In the data rows, 128 means zero.
Here is a table of points, one per row:
[140 134 166 177 194 114 123 127 184 140 178 164 135 136 111 136 168 121
 107 202 177 156 135 198 150 172 150 138 143 121 136 102 146 151 126 119
 170 165 112 161 147 145 172 124 134 119 119 106]
[195 140 148 137 127 124 170 131 184 123 120 128 130 126 178  99 168 122
 146 128 122 114 153 127 180 128 182 109 160 182 180 107 110 116 126 111
  99 122 125 202 115 151 146 141 122 124 133 129]
[140 142 145 133 135 130 126 201 157 204 115 173 122 117 150 133 110 116
 160 118 105 178 204 180 136 123 149 121 164 122 130 180 110 132 206 117
 147 126 108 125 121 111 122 175 164 125 166 127]
[115 194 118 172 185 139 132 110 148 131 112 112 161 215 112 114 138 104
 149 132 109 126 146 100 115 135 106 166 115 133 148 198 113 141 105 105
 128 181 118 141 150 118 132 221 142 172  92 171]
[118 133 162 145 113 134 151 136 162 203 127 112 138 136 124 143 153 122
 120 168 164 164 139 118 153 118 178 120 124 103 192 131 167 175 119 178
 228 128 170 148 245 108 173 119 170 142 136 119]
[118 167 100 186 145 133 130 122 141 127 139 161 107 171 151 182 115 133
 160 122 105 134 117 169 123 157 171 149 218 122 138 161 121 127 140 123
 136 193 121 124 226 158 178 148  99 136 195 114]
[101 189 130 115 139 167 135 125 130 184 118 184 126 122 180 125 116 217
 176 108 144 163 159 137 122 142 128 140 154 160 163 106 132 197 156 175
 148 136 108 124 126 133 118 121 121 132 123 111]
[117 168 182 121 140 138 226 144  81 118 214 123 113 142 132 177 105 142
 121 166 168 152 187 139 175 148 147 132 133 139 176 161 133 170 116 114
  91 118 177 107 126 156 166 122 127 179 136 126]
[161 121 125 156 105 101 170 109 132 133 126 129 162 168 103 144  94 188
  92 121 138 140 149 198 113 129  95 126 160 117 141 152 173 100 145 208
 137 118 126 136 119 182 113 136 129 119 121 145]
[190 170 125 108 115 138 198 216 118 131 149 151 189 150 116 167 149 119
 148 126 170 170 117 121 217 223 114 107 128 113 107 133 107 125 149 127
 184 117 140 133 171 124 167 145 125 184 208 202]
[193 123 165 156 172 115 138 114 124 120 132 226 117 112 207 153 138 111
 151 140 122 190 113 126 106 123 123 110 148 110 127 141 187 195 125 179
 134 120 160 133 154 100 144 130 124 119 121 195]
[119 139 141 122 168 116 129 153 144 128 167 136 213 160 166 138 124 142
 114 104 140 158 156 136 119 177 239 114 137 147 114 126 159 126 154 112
 123 152 159 120 126 154 119 138 138 122 108 166]
[111 126 188 110 120 114 145 125 138 153 106 141 141 135 128 139 145 121
 121 115 121 119 144 127 132 136 101 119 161 157 192 116 131 121 123 117
  96 135 153 188 183 101 149 134 167 126 121 136]
[136 113 166 171 150 206 148 115 142 121 153 160 135 105 104 169 156 158
 153 144 143 121 126 160 103 154 139 148 189 131 145 124 126 136 139 130
 110 147 119 172 156 135 174 176 101 170 170 167]
[102 119 182 116 133 116 122 135 181 126 119 112 118 138 210 122 158 136
 128 129 101 114 107 134 203 156 116 119 121 205 210 142 152 103 143 130
 177 114 119 210 142 122 114 118 116 119 136 133]
[141 113 106 150 134 139 107 122 139 104 125 164 116 180 118 122 157 110
 108 162 129 182 143 173 146 135 128 149 122 150 112 113 142 194 118 161
 131 121 210 130 110 133 134 139 116 132 135 107]
[119 156 147 127 131 137 108 124 151 134 159 117 136 128 147 204 158 136
 119 103 167 137 173 122 189 135 170 168 165 172 194 119 118 180 149 202
 158 118 161 175 170 109 153 131 142 147 107 139]
[158 114 114 126 143 132 118 110 134 168 129 137 140 152 114 126 183 143
 102 128 131 179 170 228 136 135 134 121 168 151 131 189 112 197 155 135
 128 122 210 160 129 141 108 142 143 145 130 136]
[158 127 129 156 145  97 141 216 119 113 144 189 128 224 121 129 119 150
 191 133 132 115 123 124 129 176 177 185 101 166 124 182 175 147 139 196
 123 133 122 200 135 112 130 134 147 145 122 126]
[124 164 111 132 152 119 134 148 168 211 175 127 146 154 129 137 119 162
 119 128 139 113 137 113 119 129 127 118 113 215 123 120 176 222 196 126
 174 122 130 135 139 143 124 217 138  97 224 140]
[125 113 113 114 171 183 165 140 111 155 128 111 164 157 210 123 128 112
 131 133 174 180 109 138 142 145 135 155 146 142 119 149 163 124 197 112
 102 166 132 127 137 124 151 192 154 130 114 103]
[127 119 116 146 119 128 129 132 120 171 131 191 132 166 170 106 181 156
 141 187 102 168 153 163 185 126 114 132 125 128 134 104 109 161 113 197
 114 129 158  97 116 187 200 149 123 131 139 207]
[191 167 125 143 128 129 108 124 112  93 137 108 130 129 178 120 115 177
 106 117 148 111 137 114 122 117 109 125 204 115 104 145  91 141 115 124
 177 102 123 152 125 118 223 115 177 129 148 110]
[206 179 206 110 134 167 128 114 130 207 108 118 105 117 139 126 116  95
 151 104 131  88 128 139 109 211 188 125 135 124 123 115 158 131 104 170
 112 161 201 107 127 173 124 121 126 116 155 129]
[188 120 100 157 206 129 166 144 144 111 116 149 149 164 121 119 163 145
 197 111 124 123 138 110 162 179 130 157 151 130 203 124 158 119 167 127
 228 129 216 124 136 201 128 179 168 224 141 126]
[160 138 156 128 112 137 177 114 164 120 150 188 139 133 156 140 164 137
 158 127 113 175 187 100 171 121 114 112  95 114 135 110 137 110 163 143
 113 205 144 183 184 160 117 132 119 110 130 125]
[ 95 151 181 152  94 113 167 131 131 106 169 150 146 123 127 169 144 151
 143 137 114 144 120 130 126 165 151 177 189 125 113 190 122 162 133 149
 153 216 178 195  92 143 161 140 117 125 187 131]
[139 116 146 125 164 108 106 119 111 178  96 163 160 175 145 178 126 171
 118 138 206 167 122 108 122 126 182 108 141 121 137 129 143 109 133 118
 140 184 113 133  99 114 156 147 159 216 172 151]
[164  97 118 122 120 110 103 125 139 128 232  96 118 132 162 156 160 118
 145 115 161 118 149 119 182 124  95 131 164 156 158 142 159 141 109 118
 115 197 110 120 143 159  95 107 131 149 131 135]
[120 177 130 201 143 202 191 118 151 121 142 110 195 183 134 212 186 147
 146 160 116 119 134 176 113 122 121 151 108 115 130  86 113 132 147 134
 115 114 128 126 121 109 107 117 154 138 195 143]
[127 125 201 236 166 129 126 136 132 194 133  97 131 120 132 131  95 116
 196 173 126 202 121  88 169 115 119 141 185 132 111 125 111 132 125 160
 121 109 210 164 109 156 106 122 136 118 139 123]
[ 99 126 106 148 125 149 119 120 123 170 135 115 148 139 156 115 120 162
 124 134 185 158 166 131 122 137 203 148 123 131 129 120 165 108 131 158
 135 127 126 138 115 123 158 108 117 180 168 144]
[204 109 128 167 134 114 215 146 150 171 109 109 144 175 143 153 182 142
 146 121 131 115 120 139 135 130 189 194 123 143 115 201 112 166 172 231
 118 123  99 148 119 179 144 138 154 166 112 124]
[178 121 164  94 124 128 157  99 163 133 227 132 186 154 120 132 114 143
 219 131 136 156 114 138 131 128 135 185 135 161 118 173 151 112 124 201
 119 101 128 157 195 141 161 184 192 166 130 107]
[160 133 113 111 135 138 155 152 117 133 103 107  96 125  99 155 123 205
 119 190 114 161 115 171 168 122 138 140 170 147 115 100 186 106 136 160
 126 163 138 125 157 146 134 153 140 121 123 172]
[111 106 113 116 179 118 188 185 170 148 121 131 122 106 123 174 183 112
 138 173 145 190 171 141  75 130 122 121 151 163 161 166 127 132 129 173
 132 176 172 120 164 147 148 111 139 150 126 127]
[146 154 154 132 130 136 138 214 111 188 141 130 157 130 183 137 134 161
 176 154 141 128 192 194 127 148 114 150 183 127 130 131 176 160 203 115
 165 123 131 134 141 127 129 169  96 127 128 126]
[160 132 134 134 142 163 215 120 104 137 192 138 126 116 120 151  99 117
 115 121 118 121 175 129 169  99 168 118 107 195 162 125 133 113 129 117
 206 134 128 195 103 151 167 126 114 136 127 129]
[114 192 136 112 153 163 112 142 147 153 180 143 165 142 138 138 121 120
 104 150 113 187 132 107 132 154 160 134 169 138 123 147 179 118 162 197
 134 102 114 127 118 143 130 129 104 142 127 169]
[140 110 136 166 149 206 110 184 113 140 146 112 202  90 134 110 135 101
 141 123 148 105 126 128 126 154 133 113 129 130 149 156 139 175 161 169
 149 167 113 154 128 137 162 149 116 139 146 167]
[114 194 112 138 134 147 170 130 170 130 129 197 140 114 105 135 124 120
 121 128 181 126 128 134 206 132 124 115 161 152 137 183 140 144 125 125
 133 161 150 103 135 133 180 111 133 134  97 120]
[132 118 187 123 110 151 182 131 226 114 114 138 135 143 132 183 110 155
 141 238 172 121 145 135 158 121 201 125 130 129 224 173 131 183 153 110
 165 113 129 108 118 186 203 144 129 125 123 144]
[152 111 164 140 131 243 119 217 131 133 162 180  97 255 115 126 119 134
 139 121 137 125 132 149 134 113 164 166 176 148 154 149 150 123 121 160
 142 174 134 162 150 129 120 107 209 107 122 204]
[114 131 200 180 119 125 116 130 148 111 116 151  97 115 170 121 127 129
 114 124 107 116 197 127 151 133 129 161 113 183  84 133 174 125 190 118
 117 117 124 116 223 173 132 108 184 226 154 175]
[205 199 128 131 116 158 124 168 186 127 127 141 189 150 147 132 153 124
 133 132 153 180 155 132 120 109 115 196 130 254 172 135 188 171 172 142
 113 144 144 115 129 128 169  98 143 151 225 114]
[127 174 129 173 177 142 132 138 142 136 158 216 137 113 167 225 185 114
 128 170 169 113 122 148 144 104 149 135 203 133 141 190 140 114 114 152
 125 146 141 165 170 216 102 149 140 136 188 119]
[143 124 191 106 167 136 136 131 220 145 122 120 139 156 137 150 114 181
 119 202 186 118 191 161 172 133 122 143 114 114 116 145 126 178 133 142
 149 205 166 197 174 160 193 151 126 137 136 126]
[164 178 156 130 190 114 144 136 134 173 185 170 131 154 116 109 147 125
 167 180 158 115 112 129 120 135 117 153 151 123 140 103 106 138 193 114
 155 139 158 132 123 138 115  96 119 212 121 136]
[120 147 147 123 157 164 140 196 163 159 170 130 191 134 185 116 133 177
 167 139 120 114 227 158 131 163 170 139 182 116 122 123 174 135  94 133
 129 119 151 122 130 126 132 160 145 132 113 123]
[139  87 177 162 159 172 132 142 128 156 109 162 185 124 117 126 136 203
 152 118 126 130 150 107 155 178 118 109 162 134 136 169 198 206 155 114
 112 117 112 120 131 136 122 160 159 119 192 105]
[126 162 152 173 133 150 140 177 130 148 217 129 132 124 167  96 173 191
 111 166 179 115 112 121 129 133 181 100 146 156 143 165 141 132 184 156
 118 209 163 124 129 110 134 218 195 171 140 157]
[131 149 137 166 161 136 115 139 163 146 171 160  99 126 121 203 185 151
 205 130 182 110 166 161 171 176 131 123 113 135 119 160 141  88 143 136
 147 102 164 107 112 109 194 183 116 122 139 122]
[142 133 152 112 123 121 107 130 112 110 163 151 165 106 100 132 200 130
 141 121 106 163 153 129 168 107 209 175 113 149 131 119  99 125 118 133
 153 119 123  97 177 138 118 135 170 120 129 105]
[130 130 140 152 157 120 133 224 169 102 121 134 120 111 120 144 114 147
 121 120 220 191 134 141 106 124 144 137 101 112 199 112 110 151 114 139
 110 118 158 174 183 162 136 162 119 117 130 150]
Along one direction, these points spread out more than along any other. For each point below, how far along it does it lie, from 0 to 99? 50 is the average, and the first point above lies past it. One standard deviation of the points above along it is 16.
[134 123 209 190 147 182 156 131 160 126 115 144 171 148 211 191 113 128
 119 116 148 179 111 197 161 170 117 138 120 222 127 118 118 131  92 140
 224 181 121 108 148 143 108 220 132 215 115 135] 50
[116 194 144 149 250 189 179 124 167 127 123 113 175 160 132 111 193 209
 121 113 124 125 129 171 140 116 126 176 116 123 134 187 121 115 118 144
 131 143 134 146 146 115 125 101 137 130 202 213] 40
[115 133 115 109 114 169 125 191 125 127 141 153 169 122 160 140 127 136
 109 173 126 104 107 130 122 156 106 124 121 104 116 135 186 145 191 124
 143 126 153 140 124 150 125 156 191 123 137 102] 32
[139 124 108 175 159 156 124 157 137 147 184 115 126 116 141 185 117 173
 170 126  99 137 121 151 145 163 163 157 124 125 135 103 156 136 132 120
 119 187 125 150 111 138 202 150 247 139 121 148] 42
[210 204 135 126 106 189 118 141 123 169 112 114 109 142 147 137 201 172
 130 164 129 197 167  93 113 197 156 128 147 131 119 184 164 117 107 126
 163 142 113 162 132 162 131 147 124 124 108 122] 42
[104 118 102  98 110 178 183 118 189 124 138 150  99 134 125 160 162 117
 186 113 183 119 117 135 138 139 125 140 144 115  85 139 123 164 117 113
 178 111 112 145 149 116 115 123 132 155 149 150] 57
[125 111 123 182 119 118 134 100 122 133 124 210 156 112 169 118 115 125
 120 187 187 122 185 122 127 245 131 237 133 202 161 152 114 117 175 124
 175 123 132 127 177 133 133 117 198 109 163 215] 47
[129 162 170 138 179 127 115 155 114 130 117 116 125 162 119 114 169 123
 171 163 196 122 152 152 154 143 116 118 115 128 151 123 114 126 182 137
 188 169 172 109 136 220 115 125 148 121 127 115] 58
[123 144 127 163 118 124 145 116 113 147 135 139 135 167 169 112 195 138
 202 134 155 205 126 236 151 128 137 102 140 138 127 166 180 171 131 123
 150 120 164 205 125 203 174 122 161 132 137 208] 51
[168 155 124 146 148 183 116 140 133 137 181 126 151 120 176 114 120 172
 137 179 113 183 114 154 129 199 149 118 133 124 196 175 145 125 157 142
 144 160 124 124 134 116 120 132 134 158 163 130] 37
[170 144 112 126 130 131 107 127 108 108 106 113 187 141 121 158 105 149
 221 212 128 103 131 159 152 106 177 146 144 139 126 138 159 131 127 180
 131 175 126 146 172 102 120 135 118 134 123 183] 45
[166 114 123 170  97 130 126 136 128 210 157 158 169 127 144 144 181 187
 145 135 121 122  98 154 122 108 118 186 100 125 136 173 141 144 115  79
 130 132 184 135 135 175 148 118 101 127 103 177] 48
[154 217 132 116 131 122 158 122 160 122 117 137 124 133 137 121 150 103
 144 123 144 133 147 137 162 110 126 236 133  86 198 110 193 172 142 126
 151 148 118 138  97 135 114 187 193 163 181 166] 45
